Each row is where one point has got to under a steady rotation. How many steps took it there?
The counts run from 0 to 233.
125	324	-118	-195	-116	28	-44	-113	-404	124	173	165	134	-33	-200	239	113	-32	-50	-117	-97	-28	-472	-382	-130	-270	-5	-77	230	15	46	-8	-85	-145	-66	-3	177	-250	-42	-179	138	-132	-112	272	-134 -> 207
128	472	-57	-84	-6	-55	56	-198	-527	48	196	152	213	-16	-31	136	14	-145	-168	-75	-154	-249	-202	-122	-29	-155	-31	-80	250	-56	-166	173	-132	-219	36	29	109	-309	25	-83	174	99	-124	288	-212 -> 47
139	211	-41	-95	-101	166	25	-252	-470	96	170	158	199	-18	-180	34	239	-71	-24	-126	-43	-176	-416	-291	-79	-342	-103	-5	106	-47	23	-31	-111	-200	-20	-107	52	-348	-69	-195	233	44	-152	264	-155 -> 152
32	250	-70	-37	-115	191	-7	-135	-398	66	167	35	207	40	-115	86	170	-175	-158	-55	-174	-134	-433	-422	-36	-294	42	15	99	66	47	41	-36	-232	9	-28	131	-392	-86	-183	85	-44	-59	295	-156 -> 26
14	219	-99	-85	-199	190	-95	-199	-340	140	145	127	315	64	-114	177	230	-82	-97	-170	-189	-41	-418	-366	-161	-206	-10	21	169	70	69	10	-45	-200	41	-99	151	-388	-15	-157	58	67	-106	254	-113 -> 22
158	254	-18	-90	-128	109	-3	-305	-485	209	175	162	288	5	-173	70	215	-14	-27	-128	-92	-84	-339	-206	-95	-264	-80	57	176	-29	-32	-7	-71	-146	21	-145	120	-345	-75	-167	209	73	-123	291	-156 -> 154
53	381	-78	-62	30	35	35	-163	-484	44	171	121	129	30	-59	67	78	-164	-169	6	-162	-280	-254	-277	12	-232	79	72	203	-45	-255	56	-174	-174	-31	56	148	-297	-70	-164	161	100	-53	320	-286 -> 107
164	282	-57	-124	9	178	27	-225	-432	209	179	262	254	56	-127	89	174	-63	-69	-37	-171	-186	-265	-153	-51	-289	1	-87	263	-148	-106	53	-100	-217	28	-63	64	-330	-72	-249	129	109	-77	264	-262 -> 162
-56	386	-157	-75	-129	23	-34	-113	-421	-131	88	86	202	0	-15	231	201	-211	-91	-234	-189	-227	-245	-263	-181	-93	-5	17	160	105	-114	47	-147	-175	-90	12	70	-246	93	-151	129	293	-191	266	-262 -> 184
58	224	-72	-89	-188	143	-77	-195	-376	25	178	93	296	3	-44	299	141	-118	-44	-34	-216	-38	-342	-357	-122	-167	-15	-91	255	113	85	54	-34	-307	17	-67	197	-396	28	-143	98	-54	-175	277	-63 -> 16
-47	357	-178	-189	-84	-9	-88	-78	-337	-108	127	182	122	-2	-67	331	173	-128	-24	-139	-179	-146	-307	-386	-181	-131	37	-19	280	67	-118	-25	-189	-129	-173	40	145	-179	100	-201	120	152	-201	264	-254 -> 63
41	390	-118	-65	-93	10	-2	-116	-478	-220	133	18	168	-93	-15	267	163	-258	-69	-194	-132	-218	-269	-274	-126	-120	-38	-105	125	155	24	71	-67	-221	-105	23	51	-260	57	-164	185	101	-248	281	-206 -> 190
39	383	-76	-43	7	18	52	-176	-474	-32	190	135	133	29	-28	45	89	-194	-168	-18	-149	-325	-225	-274	4	-222	12	60	200	-40	-214	66	-197	-214	-31	37	140	-319	2	-125	166	125	-89	305	-258 -> 108
-21	365	-140	-105	-17	71	-67	-148	-370	70	145	217	283	122	-47	207	152	-147	-157	-78	-271	-194	-201	-227	-114	-117	100	6	292	-49	-207	69	-135	-183	-24	3	105	-271	33	-185	77	285	-81	282	-284 -> 174
133	482	-120	-140	-19	0	53	-162	-508	142	135	100	134	-19	-112	135	76	-86	-105	-67	-184	-210	-273	-165	-39	-248	12	-26	202	-73	-199	135	-147	-79	-2	65	105	-241	-94	-180	121	127	-71	293	-314 -> 44
86	196	-18	-73	-6	182	-13	-277	-449	151	164	244	290	73	-104	109	217	-91	-19	-30	-154	-175	-229	-200	-54	-238	8	97	247	-80	-152	-47	-130	-186	-33	-107	119	-334	-59	-226	191	205	-97	294	-235 -> 224
162	216	-40	-95	-59	172	26	-220	-469	87	166	138	175	-24	-166	70	225	-96	-39	-105	-45	-189	-411	-315	-31	-336	-32	-15	130	-18	41	-49	-79	-195	-69	-77	61	-331	-92	-246	222	-5	-121	276	-171 -> 151
43	378	-115	-112	-113	7	-77	-119	-381	-152	181	138	254	-26	-14	388	115	-204	-91	-147	-183	-117	-273	-259	-169	-47	-15	-204	282	109	43	100	-19	-303	-76	0	101	-291	125	-138	138	29	-222	294	-133 -> 129
48	232	-64	-25	-105	186	-5	-183	-433	51	190	82	224	51	-95	44	169	-188	-190	-94	-156	-172	-419	-404	-38	-268	11	18	104	58	58	41	-47	-270	27	-63	127	-438	-51	-148	117	-14	-74	282	-114 -> 27
146	404	-60	-69	-26	53	50	-242	-519	147	155	155	269	16	-121	32	165	-114	-142	-189	-129	-212	-266	-94	-77	-213	-21	-9	154	-91	-146	89	-106	-133	28	-36	14	-316	-27	-128	195	213	-89	284	-277 -> 41
145	259	-70	-75	-125	182	34	-207	-396	147	172	156	260	29	-136	60	177	-84	-136	-144	-139	-149	-421	-268	-81	-316	-57	-113	170	-48	89	73	-55	-282	59	-77	48	-401	-40	-157	125	-22	-109	224	-105 -> 90
147	454	-84	-127	2	29	47	-180	-496	197	132	128	200	3	-139	133	133	-81	-108	-123	-168	-179	-237	-126	-50	-200	28	8	197	-93	-191	84	-109	-73	-5	23	80	-252	-84	-199	151	171	-73	314	-322 -> 43
92	276	-89	-147	-74	68	-56	-172	-450	-118	142	102	169	-85	-33	404	136	-122	107	11	-149	-126	-214	-293	-115	-166	-31	-132	275	90	-22	6	-111	-251	-135	5	168	-256	-1	-255	170	-32	-231	304	-186 -> 6
9	332	-174	-168	-104	69	-62	-60	-306	-109	124	175	178	-23	-106	326	213	-127	-44	-204	-154	-115	-384	-342	-221	-169	-3	-202	220	66	73	14	-93	-222	-131	29	49	-219	65	-262	102	74	-209	219	-202 -> 132
-44	321	-159	-173	-33	12	-89	-97	-357	-68	144	250	176	45	-74	351	181	-142	-57	-140	-180	-126	-257	-320	-197	-85	62	-55	313	42	-122	-39	-161	-175	-178	16	116	-171	102	-218	117	172	-173	290	-256 -> 62
-52	416	-128	-79	-128	-9	-66	-145	-449	-90	107	51	234	-16	-23	258	193	-211	-92	-232	-193	-172	-228	-254	-171	-35	11	35	148	105	-103	36	-104	-124	-75	6	125	-251	86	-113	137	288	-186	307	-252 -> 185
65	229	-56	-98	-14	186	1	-244	-439	172	120	192	236	65	-81	114	219	-65	-4	7	-165	-169	-240	-256	-43	-255	29	100	231	-67	-189	-34	-159	-149	-45	-86	136	-313	-95	-257	171	185	-93	297	-278 -> 225
145	184	-55	-136	3	101	-32	-175	-388	85	239	305	239	58	-184	141	187	-72	-109	-87	-63	-68	-428	-334	-97	-236	36	-59	260	-71	41	-60	-69	-221	-95	-78	111	-299	-19	-222	197	-70	-73	284	-113 -> 212
37	459	-143	-171	1	-78	-53	-119	-425	6	176	183	177	17	-58	309	38	-114	-115	-48	-227	-142	-222	-213	-126	-83	71	-73	352	-15	-200	94	-141	-160	-66	59	181	-206	61	-120	103	81	-92	303	-247 -> 55
103	315	-36	-64	-74	69	14	-204	-449	178	229	147	275	76	-115	31	70	-112	-241	-55	-164	-169	-367	-293	-16	-240	24	8	241	-57	-74	95	-98	-240	89	-45	165	-395	-32	-73	116	-15	-13	278	-123 -> 97
71	453	-163	-169	8	-1	52	-114	-400	12	140	246	128	10	-88	174	115	-92	-101	-117	-168	-259	-254	-183	-133	-215	-40	-140	282	-95	-189	101	-214	-186	-46	64	33	-222	41	-164	126	203	-157	220	-316 -> 51
